(in the rows, 128 means zero)
Each path below is one point turned by a fixed rotation once a step. After each direction that follows a path, write how fast that rotation turns it, in deg/step (0 if it stays still).
Each turn is a multiple of 5 degrees from 10 to 175, or 0.
Each row of a path follows its step; steps can be skipped.
path 1
step 0: [159,164,137,77,125,186,89,130,152,148,122,146,133,131,151,111,158,117,96,123,199,146,115,100,149,132,139,105,145,114,142,152,164,81,139,145,116,109,120,166,134,150,102,127,141,125,103,147,135]
step 1: [109,108,88,95,152,150,155,126,132,137,126,145,161,184,197,129,110,142,124,135,157,128,122,100,127,133,117,136,97,132,97,151,145,130,132,124,154,102,141,175,153,165,160,84,164,101,152,124,115]
step 2: [158,142,151,87,106,179,116,142,96,152,121,167,95,163,134,90,140,111,97,171,173,144,102,109,100,176,141,128,96,121,141,156,122,126,103,129,94,135,150,120,163,120,144,126,136,94,122,136,113]
step 3: [127,112,102,109,171,183,114,118,161,122,95,113,144,138,168,116,120,127,91,100,166,152,126,108,132,171,96,135,120,116,94,186,138,141,117,169,112,90,140,128,129,155,150,142,127,168,139,151,114]
step 4: [87,138,92,67,100,168,132,126,115,163,152,139,135,169,124,121,141,112,103,160,160,117,138,107,145,122,129,139,93,119,94,159,139,129,146,120,114,100,145,96,167,144,92,115,155,102,84,158,120]
step 5: [111,99,119,116,126,189,117,153,117,136,137,107,112,116,167,144,68,97,109,122,178,159,110,126,98,156,111,87,103,105,125,133,116,132,121,166,135,118,133,159,176,127,168,140,159,114,107,139,114]
step 6: [109,163,125,99,117,144,95,189,158,145,119,143,130,153,129,145,148,154,94,130,189,135,122,115,119,129,131,139,126,132,94,206,180,132,107,131,128,130,150,121,136,122,130,158,173,124,123,141,138]
step 7: [113,105,98,93,132,175,143,101,120,142,121,161,153,143,165,142,98,137,138,109,195,127,77,132,121,139,143,132,108,117,100,127,168,98,153,137,91,98,92,162,150,115,130,135,124,115,106,164,112]
step 8: [105,140,102,64,115,151,95,158,131,140,121,120,137,141,167,107,116,141,102,155,136,106,145,107,108,192,161,134,97,132,129,169,125,162,143,118,136,159,127,174,166,112,142,139,168,112,138,133,116]
[131,137,134,127,126,130,133,132,118,124,142,139,137,122,126,115,134,130,139,123,125,136,128,124,118,132,129,113,122,120,128,120,135,127,134,127,122,121,125,121,129,124,139,127,122,130,115,137,127] => 145
[124,128,123,129,121,124,114,128,125,122,137,129,123,132,122,121,135,134,121,125,131,122,128,136,120,126,122,135,130,125,140,138,130,124,136,110,123,127,136,118,127,127,125,121,130,112,132,135,138] => 160
[134,127,126,126,130,130,125,142,132,135,128,122,124,131,119,143,133,127,135,125,134,129,125,124,131,120,120,117,135,127,132,116,132,133,121,124,130,122,127,137,115,126,133,117,145,119,121,136,127] => 65
[125,138,114,128,127,130,118,119,131,124,127,118,135,139,134,135,129,135,123,144,128,127,137,126,123,119,130,124,125,132,123,119,127,118,134,140,128,123,119,125,120,120,130,120,116,122,126,132,124] => 110
[120,121,127,135,121,127,137,138,124,122,134,127,113,122,134,117,123,129,123,142,127,131,128,127,114,133,134,122,128,133,132,125,135,139,122,142,129,135,128,129,116,135,123,124,130,119,134,130,126] => 110
[127,133,135,131,122,132,127,123,140,127,128,126,134,123,135,124,138,122,134,123,141,142,127,117,123,121,119,133,139,133,126,136,133,138,127,127,132,121,126,124,116,118,116,136,121,131,135,128,131] => 115
path 2
step 0: [158,138,126,124,113,83,134,102,110,97,106,132,102,145,158,119,114,150,112,104,116,109,116,152,139,125,163,131,194,151,156,149,125,153,117,115,162,108,126,133,114,143,104,114,140,102,123,127,159]
step 1: [144,129,112,120,91,119,136,120,127,144,127,163,105,114,117,115,163,127,142,170,176,126,119,114,153,140,116,120,158,107,164,121,156,122,106,95,133,154,90,116,135,141,157,164,131,88,99,129,129]
step 2: [150,111,169,139,136,151,121,66,127,128,133,124,145,128,116,113,138,151,150,108,159,124,136,140,146,161,167,97,86,114,122,134,127,133,136,118,110,124,107,89,91,108,134,160,125,147,106,152,125]
step 3: [130,109,141,137,153,137,143,112,125,106,112,120,130,153,151,123,126,116,126,125,105,81,131,145,152,110,147,144,157,110,135,134,162,116,174,113,123,74,98,117,154,104,92,139,101,111,158,157,154]
step 4: [103,123,167,103,90,103,141,142,125,130,135,141,95,109,111,115,139,136,123,183,140,58,103,145,105,128,150,124,179,110,134,131,128,163,115,139,126,112,134,135,105,132,122,128,113,110,121,119,124]
step 5: [170,150,148,135,119,130,139,102,111,111,137,150,121,113,126,130,136,172,137,112,115,128,93,142,167,176,135,130,143,165,126,123,94,127,79,94,147,133,110,115,111,133,115,165,128,100,108,114,141]
step 6: [146,107,155,137,159,128,142,110,133,123,134,140,121,155,129,105,162,113,142,136,167,157,128,120,160,116,131,83,125,117,156,143,178,102,142,94,137,131,104,110,142,96,122,143,101,93,123,90,128]
step 7: [134,118,156,124,129,142,126,103,122,104,136,108,116,144,157,97,126,141,131,115,175,69,167,135,134,121,150,111,137,106,146,153,158,167,131,127,123,86,140,119,86,154,134,140,135,162,137,142,127]
step 8: [143,141,119,99,114,135,123,130,116,142,115,141,108,137,107,140,116,138,143,139,139,73,112,136,155,155,142,158,172,125,142,106,107,125,147,97,108,100,88,119,140,142,82,144,159,98,158,155,142]
[130,117,137,134,117,130,113,122,130,123,123,132,135,121,133,123,121,123,135,142,131,131,133,124,130,127,123,123,126,137,126,129,118,131,125,128,132,116,132,141,113,129,125,129,127,132,125,133,112] => 140
[135,129,128,127,120,125,142,140,126,127,126,123,121,134,142,115,121,123,142,134,132,131,131,132,135,126,130,131,122,127,121,128,123,123,134,131,124,133,129,121,119,115,133,131,125,140,143,131,133] => 85
[119,121,131,128,120,124,131,137,116,130,131,143,126,121,117,132,125,128,128,132,130,137,144,129,124,120,116,128,132,122,129,122,139,130,130,123,128,127,117,119,132,115,120,127,131,123,133,122,118] => 145
[126,119,124,136,132,126,131,132,135,126,144,134,128,135,127,133,135,112,128,133,130,122,125,130,121,129,121,117,142,130,122,129,129,118,134,130,119,132,116,139,118,128,140,129,133,130,126,126,134] => 140
[127,128,136,121,127,134,125,140,130,132,120,138,140,136,126,122,127,125,118,127,116,126,129,123,132,128,138,135,150,123,131,132,132,135,130,129,126,137,134,130,117,133,121,127,135,134,139,131,127] => 90
[130,139,126,126,134,121,128,136,127,124,125,112,129,143,128,131,120,127,137,128,131,128,141,122,127,131,132,124,125,127,134,130,132,135,122,117,132,131,123,140,121,125,132,132,145,116,124,120,121] => 55
[115,126,116,124,124,124,134,130,120,136,126,118,136,123,132,136,123,133,129,129,129,121,126,138,122,117,137,120,135,143,144,128,125,125,131,129,118,114,133,127,125,132,128,134,127,127,138,125,128] => 90
path 3
step 0: [120,117,147,121,134,126,96,91,164,140,95,113,138,115,128,113,166,110,140,128,136,122,88,150,149,163,94,108,157,109,94,145,145,114,148,87,88,160,165,115,109,150,121,141,120,148,139,148,153]
step 1: [107,109,133,109,143,129,102,150,121,92,167,166,151,140,124,156,137,113,121,168,105,105,92,119,113,164,124,150,96,94,114,156,128,117,139,143,147,124,142,171,125,76,110,153,147,148,116,136,126]
step 2: [82,100,122,116,112,146,116,105,117,102,125,114,100,116,164,119,129,84,139,110,146,84,118,77,124,127,156,144,149,128,138,123,93,125,98,113,98,156,104,106,115,136,103,146,91,149,111,151,127]
step 3: [152,126,109,98,166,110,93,128,112,98,117,132,125,136,168,93,100,105,173,153,136,140,130,86,131,147,117,108,154,128,154,125,142,132,140,104,145,107,120,150,146,103,148,145,183,110,135,109,98]
step 4: [138,114,147,149,138,117,124,126,129,121,122,135,143,144,175,97,118,108,83,123,143,135,173,150,150,148,149,120,156,105,109,140,89,167,133,129,58,122,129,127,117,126,120,122,144,174,143,122,165]
step 5: [137,108,78,140,133,186,132,150,114,117,113,162,135,126,121,129,115,166,143,129,70,127,141,106,120,148,132,130,160,118,108,136,116,150,155,148,146,145,119,135,107,88,163,156,138,119,161,162,132]
step 6: [107,79,126,140,122,123,96,120,108,152,103,115,84,119,121,93,140,141,99,95,161,139,141,122,131,156,181,139,141,167,131,146,102,127,151,135,157,109,148,120,130,96,93,100,105,147,132,129,112]
step 7: [119,107,122,132,133,127,126,117,115,152,116,154,98,181,139,118,100,132,167,145,126,187,95,149,121,122,129,86,154,83,131,108,142,103,164,141,130,112,84,149,121,130,114,134,106,98,142,134,123]
step 8: [131,120,124,114,82,119,106,133,125,140,112,116,153,141,125,125,156,100,109,133,153,122,161,176,79,137,85,108,129,138,98,130,138,161,153,137,113,94,105,91,123,91,108,136,111,166,123,139,106]
[126,126,132,129,131,120,119,129,123,125,115,123,117,127,117,114,129,136,137,120,141,120,130,124,140,125,128,125,132,131,136,129,138,120,129,120,131,140,139,129,133,129,127,123,137,122,135,126,121] => 110
[127,131,132,129,124,132,139,126,126,133,128,118,135,124,135,133,126,121,133,122,128,129,116,127,122,126,138,117,140,131,130,129,124,133,130,124,114,138,143,121,121,127,114,112,128,121,131,134,130] => 170
[127,133,124,135,130,140,131,116,132,123,129,126,127,116,131,124,130,133,143,127,126,127,120,134,137,126,128,132,128,121,121,129,128,119,133,124,118,123,114,130,116,138,137,130,124,122,141,134,117] => 155
[135,127,124,137,120,124,122,117,142,127,126,133,123,126,131,121,149,131,130,121,137,129,130,124,127,117,129,131,131,126,127,127,122,139,122,120,122,129,131,134,130,127,124,128,111,136,125,123,139] => 170
